Each row is where one point has got to under a steady rotation. How many steps took it there?
The counts run from 0 to 493.
[148 165 117 136  79 122 116 135 159 129 152 105 119 119 132 149 142  90
 105 117 144 123 172 161 162  48 139 160 112 146 159 142 139 151 122 167
 123 157 122 132 170]  14
[175 123 147 175  77 106 143 128 127 149 127 139 138 123  89 128 141 103
 132 109 103 104 172 137  94  86 138 111  76 127 161 132 178 165 124  96
 149 147 113 134 134]  287
[175 117 133 125 137 106 160 112 126 203 154 125 112 125 151 150 128  97
 114 116 164 103 136 126 157  98 170 168 101 170 144 131 164 164 116 116
 146 156 122 101 111]  116
[135 135 122 150  82 111 125 163 154 127 147 126 103 105  76 100 119  80
 133 126  86 126 159 156 125  57 105 128 106 114 162 127 175 167 122 141
 102 152 110 136 131]  169
[176 153 104 139 111 117  99 115 133 164 157 154 130 108 105 136 126 140
  97 146 169 139 128 118 119  58 148 149 115 121 177 112 167 154 113 169
 165 124 138 168 147]  333
[119 165 130 134  87 114  99 125 118 122 140 177  96  92  93 114 111 130
 123 139 143 142 109 147  91  35 113 138 125 109 151 125 136 163 119 151
 126 147 131 164 148]  192
[110 150 147  97 126 101 141 146 121 170 134 188 107 121 141 112 104 124
 118 113 138 125 110 129 135  83 179 172 123 190 175 118 157 151  95 144
 126 163 152 141  96]  230
[158 146 126 137  51 118 119 138 153 125 143 121 158 137  85 135 119 120
 124 115  96 100 142 170 139  57 142 136 115 140 179 129 165 138 127 129
 126 131 125 163 157]  151
[154 130 156 131  59  94 130 141 145 112 139 165  95 107  86 133  78 112
 164 129 117 121 151 148  91  93 146 137 100 130 164 129 150 157 150 104
 163 149 121 160 142]  419
[149 128 172 136  92 113 131 119  96 164 138 124 112 124 147 141 136  90
 116 125 113  69 107 173 120  58 135 155 121 165 151 158 138 148 124  74
 133 143 142 112 149]  274
[120 146 131 115  87  77 140 163 152 117 150 160 120 122 107 132  92 121
 146  86 140 147 158 128 154  91 158 174 112 191 160 110 140 164  96 143
 158 181 112 138 125]  239
[174 140 148 135 100 127 121 144 133 179 152 151 158 145 136 195 112 147
 117 107 151 119 138 113 157  66 169 173 111 176 142 126 137 143 102 132
 148 159 111 131 125]  243
[176 127 150 141 107 140  87 127 129 185 129 148 112 124 130 138 138 101
  92 170 140 118 154 132 102  60 148 139 114 113 165 151 165 162 149 146
 153 128 143 151 122]  313
[144 114 110 150  73 133 123 125 132 126 154 134 159 140 109 120 144 120
  81 109 139 143 155 138 143  67 119 138 109 178 148 106 166 180  80 144
 150 153 131 131 140]  486
[124 148 153 128  85 149 113 174 129 143 126 129  99 128 135 109 121  76
 108 124  86 100 136 165 148  55 132 167 134 152 177 145 162 149 119 146
  89 156 144 126 135]  31
[143 140 141 146  66 135  98 184 144 115 129 137 141 134  85 129 107 114
 117 131  92 119 150 138 123  59 123 157 128 139 199 103 167 133 111 148
 144 133 124 160 151]  41
[158 126 154 167  85 105 155 154 120 145 143 143 133 131  93 161 116 109
 155  98 112 115 176 112 112  78 131 144  85 153 141 114 161 164 103  94
 131 172  95 123 122]  397
[138 120 150 126  68 103 154 156 137 132 134 147 151 140 121 138 121 104
 133  72 104 110 137 169 141  76 156 132 100 196 155 133 143 163 107 119
  98 169 119 133 120]  259
[144 135 174 154  55 169  82 123 122 149 131 154 126 114 102 139 116 121
 109 144 112 131 145 148 111  27 117 142 109 108 135 144 148 149 132 130
 130 151 114 138 151]  173
[144 106 164 130  83 136 138 127 127 165 129 153  90 103 100  95  87  87
 137 138  96 111 120 167 120  72 137 128 106 110 143 141 172 159 146 110
  94 153 126 128 118]  299
[177 120 117 174  80 120 119 139 118 136 137 145 125 129  86 101 128 101
 108 149 116 105 146 110  96  81 106 127 112 116 180 108 200 180 120 124
 155 124 143 138 132]  178
[179 141 137 137  88 109 111 116 151 181 150 172 149 114 100 141 115 143
 121 137 139 130 129 147 110  58 179 127 103 108 166 136 142 152 153 148
 149 145 121 174 155]  442
[130 161 137 148  96 106  92 138 127 126 146 168  92  94 109 127 128 118
 116 140 156 147 123 143  83  30 105 141 119 119 146 132 138 174 113 150
 144 135 131 164 153]  193
[103 168 137 115  84 141  98 116 143 155 149 155 133 112 119 105 107 140
 118 116 119 141 115 146 158  30 145 162 114 152 144 128 156 139  98 153
 104 173 118 123 129]  481
[142 114 155 136  97  94 176 135 129 131 154 114 118 116  97 108 132  77
 130 109 111  98 116 198 122  80 123 128 109 155 176 132 167 156 104  88
 136 144 123 129 142]  277
[155 137 150 131 122 134  95 131  97 179 126 184 105 119 145 139 133 119
  92 159 160 127 120 110  90  63 136 160 123 137 158 126 155 173 107 148
 156 129 161 153 113]  203
[140 154 142 131 102 130  88 146 118 167 117 191  90 114 120 125  97 137
 124 153 137 128 142  80  88  69 152 169 116 129 159 120 167 158 120 141
 149 139 147 141 107]  201
[124 160 135  93  89  77 143 115 137 141 148 153 117 118 140 114 112 112
 144  98 138 106 106 179 145  80 182 157 108 184 171 146 146 150 115 119
 115 152 149 138 131]  121
[133 121 163 152 105 143 127 153 114 134 159 145  88  99 109 134 115  90
 106 136 134 128  95 155 131  32  76 160 138 130 137 113 140 169 103 122
 136 149 112 130 156]  55
[127 149 135 108 129 129 113 142 133 182 133 164 101 118 127  84 112 112
  98 147 130 129 121 129 141  71 162 160 125 149 186 124 188 150 113 170
 122 150 155 146  98]  340
[145 133 134 138  39 124 129 142 145 111 137 126 157 142  95 125 122 107
 123 108  96 106 152 179 136  70 141 138 107 156 178 129 160 154 127 132
 120 138 136 155 157]  150
[152 107 164 144  77 150 126 141 126 160 124 125 122 133 103 102 132  89
 108 138  80  98 167 147 136  88 136 149 116 149 184 132 201 139 120 105
 153 146 139 109 122]  158
[142 127 143 118 129 120 110 134 156 167 157 140  98  91 115 126 128  92
 106 161 156 156 122 174 134  41 129 139 129 114 159 131 152 162 124 180
 120 146 120 160 130]  323
[165 132 144 139  84 114 161  89 114 167 155 114 128 125 115 124 123 124
 116 114 131  90 121 147 152  95 152 171 109 162 173 122 173 129 107  82
 175 144 136 106 163]  136
[119 162 132 106 132  84 141 146 122 170 138 170 108 121 142 124 121 123
 122 110 148 120 100 136 129  73 173 167 120 184 174 125 147 158  88 146
 117 162 148 149  99]  231
[140 126 127 135  71 136 112 118 131 142 124 188  97 106 113  89 108 114
 106 121 142 159 160 121 121  79 139 132  94 132 119 119 166 189 130 167
 137 182 145 131 142]  328
[152  99 142 143  96 139 127 150 133 160 140 167 113 108  71 125  83 124
 115 151 136 168 159 111 122  83 119 146 104 116 154  84 182 160 115 153
 156 152 120 152 110]  198
[129 120 153 131  78  99 154 152 134 130 130 151 133 136 133 132 131  92
 130  73 110 112 151 163 146  86 148 143 100 196 145 139 147 176 102 116
 106 180 120 115 125]  258
[123 160 120 147  80 120  92 114 122 133 151 140 144 124 133 118 161 128
  86  97 142 138 144 138 140  43 127 145 108 162 137 131 146 170  83 141
 148 170 127 120 148]  484
[161 164 137 129  65 102 106 132 147 150 130 142 148 147 136 146 123 122
 128 100 117  97 181 127 141  84 185 163  96 180 168 149 158 153 131 122
 135 149 130 129 127]  131
[143 153 148 146  95 100 110 114 130 136 144 153 109 101 116 120 153  98
 125 132 129 122 136 178  85  35 129 111 111 112 150 161 140 176 136 126
 128 136 126 159 159]  303
